rotation ticks, each row followed by its count of ticks:
The counts run from 0 to 50.
[-12  29  38 -51 -11   3 -20   3 -25  23 -10  59  20  53 -28   1  21 -42
  -5  53  -8  51 -15] | 23
[ -6 -36  77 -13  29   6   7  26 -11 -27  27  64  38  29  -8  13  -7 -73
 -13  61 -15 -12   5] | 33
[ -3 -82  49 -46 -20  15  26   7 -48 -20   6  51 -24  15 -11  14  54 -12
 -13  24  -6  43  37] | 28
[ -8 -11  34  -5 -25  -2  22 -38 -55  30 -74  74   5  28   4   9  58 -17
   9   2 -10  12  21] | 19
[-23 -21  70 -17  42 -23  34  -4  11  22   6  49  34   5  44  -6  24 -37
  26  20 -56   3 -34] | 42
[-43 -38  -6  21   4  24  20  26 -16 -15 -27  77 -44  38   6  -6  46 -45
 -26  21 -26 -10 -57] | 8
[-44 -50   1  36   4   9  11  26 -32  -8 -45  82 -27  39  20 -18  40 -34
 -25  20 -17 -15 -17] | 9
[ -7 -59  33 -45 -19 -22  14   2 -38 -14   4  53  12  23 -13  27  47 -45
  -7  27  29  54 -12] | 26
[ -3  31  30 -33 -19  13 -10   0 -58  41 -41  66  17  43  -7  -5  38 -18
  -1  34 -24  34  18] | 21
[ -4   4  39 -17 -22  11   9 -18 -71  35 -58  75   1  24  13  -8  49 -13
   9  19 -13  29  31] | 20
[ -2 -79  38 -38 -21 -10  24   1 -45 -16   5  42 -13  23 -17  24  51 -31
  -5  23   8  47  12] | 27
[-51 -28   7   0  -6  29  11  13  -4  -3  -8  56 -52  31  -5 -17  45 -52
 -35  13 -40   8 -52] | 7
[ -6  36  44 -45 -19   3 -15  12 -40  32 -27  61  22  49 -22  -4  23 -24
  -5  40 -11  55  13] | 22
[-35 -26  12  -9 -21  41 -23  39 -20  16   8  38 -63  33   1  -6  47 -36
 -36  -2 -47  32 -28] | 5
[-18 -37  37  -8  25 -37  29   5 -11  28  -7  56  72   6  52   2  19   1
  23  41 -38  25  -2] | 44
[  0 -38  30 -59  -4  -8   6  -6 -25   9  -1  60  17  40 -24  22  32 -57
  -8  44  34  59 -33] | 25
[  1 -24  47 -12 -16   4  25 -38 -44  27 -60  72  -3  20  22  23  48 -27
   4  -6  -7  10 -10] | 18
[  2 -40  37 -26 -14 -48 -20  37 -25  21  -1  35  70  11  47  -9  22  23
  -8  17 -58  56  19] | 46
[ 13  -5  46 -16 -38   6 -44 -18 -10  21 -38  41 -18  45   6  11  35 -52
 -48   2 -20 -12 -56] | 15
[-36 -46 -14  25  -8  -1  -5  20 -42   6 -64  78 -10  35  22 -10  28 -24
 -33  24 -22 -13  -5] | 10
[-33 -26  55  -8  37 -33  40  -2   0  23   4  56  61   3  48  -7  22 -19
  26  26 -52  23 -24] | 43
[ 21 -13  70 -52 -14 -51  -6   0  21 -12  38  29  59  15   8 -33  29   0
 -29 -12 -37  30 -40] | 49
[  9 -87  54  -3   7  -4 -12  -3 -32  10 -10  32  35  14  41  49  10 -51
   3  32 -24  -2  21] | 36
[ -8 -53  64  -8  24   3   6  16  -7 -13   9  57  40  33  19  27 -10 -68
  -6  56 -10 -10   4] | 34
[-35 -42 -29 -17 -22  39 -44  54 -38  37  -8  28 -44  21   8  36  33 -35
 -17  -1 -18  54   7] | 3
[-17 -43  -4  26 -28   4 -39  28 -58  11 -60  66   2  41  36  -4  21 -23
 -41  30 -36 -17   8] | 11
[ 18 -17  56 -57 -31 -45 -15  16  11   2  40  23  61  17  14 -22  28  12
 -40   0 -48  49 -20] | 48
[ 14 -12  50 -13 -31  -5  -4 -36 -14  25 -43  59 -18  40  -4  23  46 -62
 -31  -5  -6  -7 -50] | 16
[ -1 -20  69 -35 -15  26  19  20 -42 -23  17  62  -5   5 -20 -26  31 -26
 -10  27 -43  14  54] | 30
[-55 -26 -31   9  18  46   3  24 -31  22 -43  47 -18  23  17  44  12 -68
  19  21  11  32 -22] | 0
[  8 -32  44 -11 -31   1  21 -45 -27  27 -59  60  -7  42   7  30  54 -49
 -23  -3  -5  -3 -31] | 17
[-49 -37 -34  10  14  43 -13  41 -26  27 -36  43 -26  25  15  47  10 -36
   2  20   9  40  -1] | 1
[-27 -32  -9 -11 -26  40 -45  45 -20  31  -5  29 -54  22   1  14  43 -29
 -29 -10 -39  53 -13] | 4
[ 36 -49  76 -23 -10   5 -14  11 -31  27  10  20  16   3  29  31  24 -32
  -2 -10 -70  18  27] | 38
[-43 -15  18 -10 -17  35 -15  35   2  -3   0  57 -65  30 -12  -6  43 -47
 -33   4 -58  26 -51] | 6
[ 20 -26  96 -31  -7   8  -8   3  -5  19  21  25  14  -1  24  15  33 -26
  -4  -8 -80  21  17] | 39
[ 12 -24  69 -46  -7 -59  19 -14  25 -25  31  34  48  17   0 -22  33  -3
 -21 -14 -24  19 -41] | 50
[ 27 -75  69 -15 -10  -7 -18  11 -31  23  -1  16  33   2  41  42  15 -24
  -2  13 -52  13  42] | 37
[ -8  -5  38 -53 -13  -9 -20  -1 -20  13  -6  60  14  43 -27  24  25 -58
  -8  55  15  57 -35] | 24
[-13  -7  66 -11  10  17   9  22 -16 -30  24  69  20  29 -19  -6  14 -64
 -22  56 -30  -1  12] | 32
[ 26  -5  25  -5 -49   7 -60  14 -30  24 -42  55   1  50  13   9  17 -40
 -56  19 -29  -9 -13] | 13
[  6  -2  86 -29  15   2  12  -2   6  34  20  28  13   2  24  10  25 -34
  14   1 -82  21 -12] | 40
[ -2 -16  13  12 -40   9 -57  26 -42  25 -50  66  -5  54  28  -4  23 -16
 -59  23 -31  -1  13] | 12
[ 10 -82  52   2  16 -10  -4  10 -20  -5   7  44  38  31  32  48   3 -62
   1  42 -13 -11  18] | 35
[  1 -52  63 -38 -25   5  17  24 -49 -19  24  55 -12  21 -14  -9  48 -18
  -3  31 -31  30  62] | 29
[ -8  -9  76 -28   1  21  16  20 -28 -19  33  61  -2  20 -28 -20  12 -32
 -25  34 -37   1  30] | 31
[ 21  -1  40  -9 -36   7 -50   3 -20  26 -33  50  -7  50  12   5  33 -50
 -53   5 -37 -13 -20] | 14
[-46 -47 -37   5  -7  51 -35  35 -44  35 -39  35 -25  33  13  51  25 -34
  -8  12  -1  45   2] | 2
[ -8  -2  86 -19  35   1  32 -17  22  23  12  47  28   6  30   1  23 -42
  13  18 -69   8 -26] | 41
[ 20 -22  54 -35 -17 -37 -26  32  -9  29  21  30  63  17  32  -9  24  18
 -13  17 -49  64   4] | 47
[ -8 -34  33 -25   7 -49   0  23 -17  21  -6  44  77  17  70  -9  26   2
   7  24 -47  44   6] | 45
